Each named turn below is shown by a few rows before and after it. Which turns, in which order, take the first row of each later pair to the second? The first pair is answered.
turn j629:
[ -6  -9   5 -30 -22 -19  -6 -38   3  18 -20  -9   3  13   1  -1  17  -4
  12 -18  13 -23 -22  -6  -4  48 -25  -2] -> [ -7  -8   8 -44  -7   2 -21 -23   8   5 -30  15  10  25  15 -20  27  -4
  25 -17  19  -7  -9 -17  -6  21  -2 -12]
[-15 -11   6   9  -5  -4   7 -23 -22  -9   4 -10  15  -4 -35  12   0  -9
   2   8  -5 -27  -6 -25 -18  25 -29 -12] -> [-26 -21   8   1  -4  -1   6 -24 -21  -1 -16  -1  10  10 -23  -3   9 -19
  14  -5  -3 -30 -17 -28 -18  16  -8 -23]
[  2   0   0  24   2 -22  16  -3  -7  16   1 -22 -22  -9  -4  18 -18   1
  -3   5 -10 -12  -9   9  -3  20 -10   5] -> [ -3  -3  -2   9   6  -2  12   3  -1  21 -24  -3 -23  11  20  -3  -6 -10
  15 -13 -13 -24 -20   9  -3   5  17  -7]
turn j188:
[  7  -6  13 -27  -6  -2   0 -10 -18  50 -45   0 -19  31  51  -4  -5   0
  36 -21  -2 -62 -29  22 -24  31  18 -11] -> [ 23 -14   7  -5  -7 -12  14 -12 -25  58 -31 -21 -32  16  36   9 -22   7
  31 -24  -8 -67 -26  34 -21  44   3   9]
[ -4  13  -5 -21  20   8   9  23  -1 -10 -13  15   8   6   2 -26  11   2
  12   9  25   7  -2  -3  20 -32  24 -15] -> [  1  10  -8   3  31   7  25  36  -8   2 -16   5 -14  10   4 -13  -2  -7
  12  -7   5   9  -4   3  16 -34  38 -12]
[-55  28 -26 -20   7   1 -28 -13  35 -22 -18 -25  16  14  41 -30   5 -16
  64 -45  17  10   4 -62  -3 -23  33 -13] -> [-45  15 -31  14  17   3  -7  -2  28  -2 -17 -29 -17  22  50 -26 -12 -27
  70 -62  -8   3  -6 -36 -11 -21  54  10]
turn j858:
[ -6  12  -9  17  -2   8   5 -14 -13  24   0 -13 -14   3  -4  -4 -21 -16
  20 -17 -11  -2 -26  11  -4  25   5  14] -> [ -4  11   3  -5 -13  -2  -9 -24 -16   9  11 -21  17 -10 -17  -4  -7  -6
   7   4  10   6 -24  -9   1  34 -27  10]
[  6  -4  -4  23  -7  -2  22   0  12  15   1 -13  -9  -2  -8  11 -23  -1
 -10 -11 -12 -16  -8   5  -2  18   2  13] -> [  6  -4   4   4 -12  -3   5  -8   8  -4  13 -12  15 -17 -23  18 -12  14
 -18   0   6 -10  -1  -4   8  21 -22   5]
[ -9 -20 -26  46  17  -3  54  17 -48  53  21 -35 -45  37  26  49  18  -1
 -37 -59 -52 -13 -22  12 -12  29  37  -1] -> [-15 -14 -13   4 -19 -41  33 -12 -47  30  40 -58  12   9 -10  63  23  26
 -61 -32  -6 -19 -16 -24  -7  77 -42  -9]
[-16  23  30   1  11  11  -1  19   3  -9  19 -17  14  -7   6  16  -3  22
   4  18  -2  12  17  10  -6   0  30  30] -> [-14  15  28  12  13   6  12  19  -3   1  14 -19   6  -1   4  20  -9   9
   7  11 -15   3  10  13  -3   1  35  36]
Then:
Each pair is 2 to 3 turns apart.
[  5 -12   0   6  12  34  -5  33   2 -18  10   7   4 -21   3  12  18   8
  -6  -4 -11  24  17  14   9 -32  16  -2] -> [ -1 -14   6 -16   0  16 -22  18   3 -27  13   4  34 -24  -4   6  24  19
 -11   7   1  16  14  -3  16 -17 -15  -8] => j629 j188 j188
[-23   7  12 -44 -21   2 -24 -13   7   5 -31  29  31   8   4 -19  18  27
  17 -18  23  -9 -27 -38  -1  10 -19 -29] -> [-10   2   3 -24  14  33 -20  25   6  -7 -22  56  14  10  19 -29  17  25
  26 -13   2  25  -5 -17  -3 -37  34 -18] => j629 j858
[ 10  -1 -10  44  -6 -36  30 -26 -11  45 -16 -31 -48   9   2  19 -23 -16
   2 -29 -22 -33 -26  14 -12  39  -9  25] -> [ -4  12   8 -32 -34 -47 -15 -41  -2   4  -9 -24  26 -16 -21  12   1  12
  -6  -1  33 -16 -15 -32   4  41 -62  -4] => j188 j188
[ 23  -8   1   7 -17  -8   7   9 -15 -12  27 -31  20 -14 -29  33   6  -1
 -10  15  -8   5  16  10  17   4 -11   8] -> [ 11  -3   7 -32  -8  11 -12  15   4 -17   0   2  39   6  -8   8  33  -6
  11  12   8  11  12 -12  10 -28  10 -18] => j188 j188
[ -7  -3   1  18   5  11  18  23 -13  31 -86   5   4  24  44   8 -14 -41
  35 -23 -19  -7 -12  35 -17 -20  71  39] -> [ 26   2   5  68  -9 -10  23  26 -25   0 -11 -57  18 -32 -19  67 -33 -10
 -15  16 -26   5  11  48   3  16   4  76] => j629 j629 j629
[ 24  13  -9 -36 -11  21 -19 -22  14  -9 -27   7  18 -38   7 -22  10  36
   3   4  20   3  10 -36 -24   3 -13  -1] -> [ 40  14 -21  14 -10   8  -5 -15   4  -1   3 -23  -1 -55 -17   8  -7  38
 -19   3  -4   3  17 -10 -22  23 -20  29] => j858 j629 j629
[  8  23  19 -46 -37 -35 -19 -14 -15   8  -8 -12  23  17 -10  -3   4  -7
   1 -19  17 -33 -41 -17  13  33 -19  -5] -> [  3  24  19 -59  -8   2 -27  11  -9 -11 -23  22  29  35  11 -24  20 -15
  18 -21  19  -5 -31 -13   9 -20  31 -16] => j629 j858
[ -4  -7  32 -11  -6 -11 -15 -15  19   0  10 -36  30 -17 -64  28  -3   4
  -7  35  15 -48  -9  -1 -32  22 -21  -2] -> [ 13 -10  23  25  36  36  -2  33  24 -14  26 -18   8 -16 -53  20  -7   5
  -1  38 -14 -13  19  35 -35 -26  29   5] => j858 j858 j629
[ -4 -21  21  28   2 -31  30   9   0   8  17 -11  -6   8 -20  21 -18 -10
 -26   7 -10 -18  -3 -17  18  12 -38  33] -> [ -1 -30  20  39  30   3  32  39   9   0   7  19 -19  21   0   7 -13 -14
 -11   3 -30   5  10   2   9 -34  10  26] => j858 j858 j858
[  0  -8  -2 -19 -14 -33 -11 -15  -3  -9  24 -18   5   7 -16   9  -9  -6
  -8  -2   7 -20 -10  -8  -9  11 -17  -3] -> [ -7  -9  -8   9   4 -13   4   6  -3   8  19  -4 -28  25   1  -3 -17 -19
   5 -19 -12 -23 -16  20 -18 -11  25  -4] => j858 j858 j858
